Each row has a name. Each question is about the rows just above it.

[-2 44 83 27] -> j_386
[46 21 58 28] -> j_6
[ 59   3 -16   7] -> j_858
[-81  20   1  -3] -> j_825
[-66 -10 -41  20] -> j_616
[ 38  37  21 -27] -> j_681
[ 41 -15  74  -6] -> j_807
[ 52  11 -40 -78] -> j_11
Among the named rows, does one hold [37 21] next to each other, in this order?
yes
Does one of the named rows hold [ 11 -40 -78] side by side, in this order?
yes
Right after [58] comes
[28]
Among the named rows, does one hold [75 -6] next to each other, in this order?
no
Among the named rows, does one hold [21 58] next to each other, in this order?
yes
Right after [-40] comes
[-78]
Among the named rows, does one hold [-2 44] next to each other, in this order?
yes

[ 41 -32 -86  61 -74 -15  89   9 -12   0 -23 -31   4 -50  17  13 -36 -17
  -4  43  12   0  17 -25  16  28  -1   1  47 -73 -10  12 -82  -7  -1  -6
  37  14 -17  39 -21] : j_951
[ 41 -32 -86  61 -74 -15  89   9 -12   0 -23 -31   4 -50  46  13 -36 -17
  -4  43  12   0  17 -25  16  28  -1   1  47   6   5  12 -82  -7  -1 -13
  20  14  20  39  16] : j_176
[ 41 -32 -86  61 -74 -15  89   9 -12   0 -23 -31   4 -50  46  13 -36 -17
  -4  43  29   0  17 -25  16  28  -1   1  47   6 -10  12 -82  -7  -1  -6
  37  14 -17  39 -21] : j_975
The row with [ 41 -32 -86  61 -74 -15  89   9 -12   0 -23 -31   4 -50  46  13 -36 -17
  -4  43  29   0  17 -25  16  28  -1   1  47   6 -10  12 -82  -7  -1  -6
  37  14 -17  39 -21] is
j_975
Among the named rows, does one hold [ 46  13 -36 -17] next to each other, in this order?
yes
Whose row is [ 41 -32 -86  61 -74 -15  89   9 -12   0 -23 -31   4 -50  46  13 -36 -17
  -4  43  12   0  17 -25  16  28  -1   1  47   6   5  12 -82  -7  -1 -13
  20  14  20  39  16]?
j_176
Does one of the named rows hold [-1 -7] side by side, in this order?
no

[ 13  24 -15 -79 -52 -24  12 -10  13  46  15   5 -45   1 -56   7  -5  49
  18  -1   4 -13 -17 -15  -6 -17 -49  48 -26 -64 -14  26  -5 -40  44 -12
  -9 -25  -1 -16  39] -> j_373
[-16  -4 -49   8  13  27  -7  57  24  52 -21 -10  36   9  -6 -38  27  34
 -12 -15 -42 -24  -3  19  -5 -50 -47   3  34  67 -49  40 -35  32 -46  24
   8  -5 -21 -15  29] -> j_554
[ 23  11  30  41  15 -49  21 -23 -25 -18 -31  29  15 -40  29  19  31  23
 -48 -51 -17 -24 -28  32 -13  54  40 -24 -46   5 -18  24   9   0  74 -48
 -40 -11  30 -24 -12] -> j_506
Is [ -6 -21] printed in one of the named rows, side by side and in this order?
no
Right after [-42] comes
[-24]
Does one of the named rows hold [-49  41] side by side, in this order?
no
The entry that follows [-23]:
[-25]
Does one of the named rows hold [ 24 -16 -79 -52 -24] side by side, in this order?
no
Among the named rows, does one hold [ 32 -45] next to each other, in this order?
no
Does one of the named rows hold [24  8] side by side, in this order?
yes

[  2  20 -43   9  -8 -24  -3  42 -53  25   1   7  11 -26  50  75  38  25
  -5 -78 -30 -10   5  40 -17  -1 -44  59   6  -8  18  -3  39 -13] -> j_736
[  6   2 -33   6  -6 -29   1  41 -38  28  -1  26   0 -31  47  67  43  26
 -10 -83 -31  11  -3  51 -20  14 -39  59   1 -10  18  -5  40 -24] -> j_713
[ 27  12 -41   5  -6 -29  -3  43 -56  31   8  -6  -3 -31  56  74  38  26
 -13 -77 -32 -12  -4  46  -7  -1 -30  52   9  -9  16  -4  41 -24] -> j_129
[  6   2 -33   6  -6 -29   1  41 -38  28  -1  26   0 -31  47  67  43  26
 -10 -83 -31  11  -7  44 -21   1 -37  65  10  -9  15  -7  32 -23] -> j_123
Among the named rows, does one hold [-1 26 -1] next to each other, in this order?
no
Is [-78 -30] printed in one of the named rows, side by side and in this order?
yes
Is [ 26 -10 -83 -31  11] printed in one of the named rows, side by side and in this order?
yes

[ -8  41  23 -26 -20  23 -40  21 -43  -2  29  31  10  49 -23  46 -39   9
  34 -35  22  -5 -23  -3  11 -48 -22   7  75  15   3 -33  16  39 -17 -17
  43   8 -26 -25  -7  60  73 -18 -32  38  14  -1] = j_209
[-45 -55  16   3  -1 -12  15   5  -8  55 -14 -34 -13  84 -16 -11   5   9
  -4  -9  26  11   9 -42  -2 -32 -58 -44  -9 -13 -41 -50 -11 -12   8  38
 -52 -38 -12 -10  41   2 -21  29 -22 -67 -31  11] = j_829
[-25  73  68   1 -48 -56 -33  30 -16  14   3  15  13  45 -29  20  10  -5
  -3 -33  33  12 -15 -18  48  -5 -42 -35  -6   1 -50 -34  16  36 -32 -44
   3 -27 -16  19  30  23  47  23 -22  19 -15  33] = j_919
Does one of the named rows hold [-17  43   8] side by side, in this order?
yes
Does one of the named rows hold [ 55 -14 -34] side by side, in this order?
yes
The entry that follows [48]:
[-5]
Among the named rows, does one hold [  2 -21] next to each other, in this order?
yes
Whose row is [-25  73  68   1 -48 -56 -33  30 -16  14   3  15  13  45 -29  20  10  -5
  -3 -33  33  12 -15 -18  48  -5 -42 -35  -6   1 -50 -34  16  36 -32 -44
   3 -27 -16  19  30  23  47  23 -22  19 -15  33]?
j_919
The entry that follows [-43]:
[-2]

[-17 -16  42 -21  29  10]  j_623
[-10  11  25  31   5   3]  j_52
[-20  -5  35  -6  30  29]  j_224
[ 68  56 -73  47 -35 -22]  j_367
[-18 -24  11 -22   8  10]  j_847
Among the named rows, does one hold [-10  11] next to each other, in this order?
yes
Is [-24  11 -22] printed in one of the named rows, side by side and in this order?
yes

[-49 -11  13  22 -38   7] = j_578
[ 87  27  -3 -49  18 -51] = j_775
[-70 -60   2  19  23  48] = j_699
[ 27  13 -35  33  -4  84] = j_538
[34 -6 11 -8  1 44] = j_516
[ 27  13 -34  33  -4 -42] = j_235
[ 70 -32 -49  34 -28 -31] = j_797
[  8  11 -15   4  11 -53] = j_162
[ 27  13 -34  33  -4  84] = j_602
[34 11 11 -8  1 44] = j_263
Right after [19] comes
[23]
Does one of the named rows hold [ 27  -3 -49  18] side by side, in this order?
yes
Does one of the named rows hold [-32 -49  34 -28 -31] side by side, in this order?
yes
Among the named rows, does one hold [ 1 -8 11 -6 34] next to each other, in this order?
no

[-16  20 -13 -20 -18  -5  15] = j_647
[ 44  24  14  10 -29 -14 -43] = j_733
[-40  29  16  -4  45   8 -68] = j_313
What comes right after [14] in the named rows?
[10]
What comes right after [10] in the named rows?
[-29]
What comes right after [44] in the named rows?
[24]
Among the named rows, does one hold [29 16 -4 45] next to each other, in this order?
yes

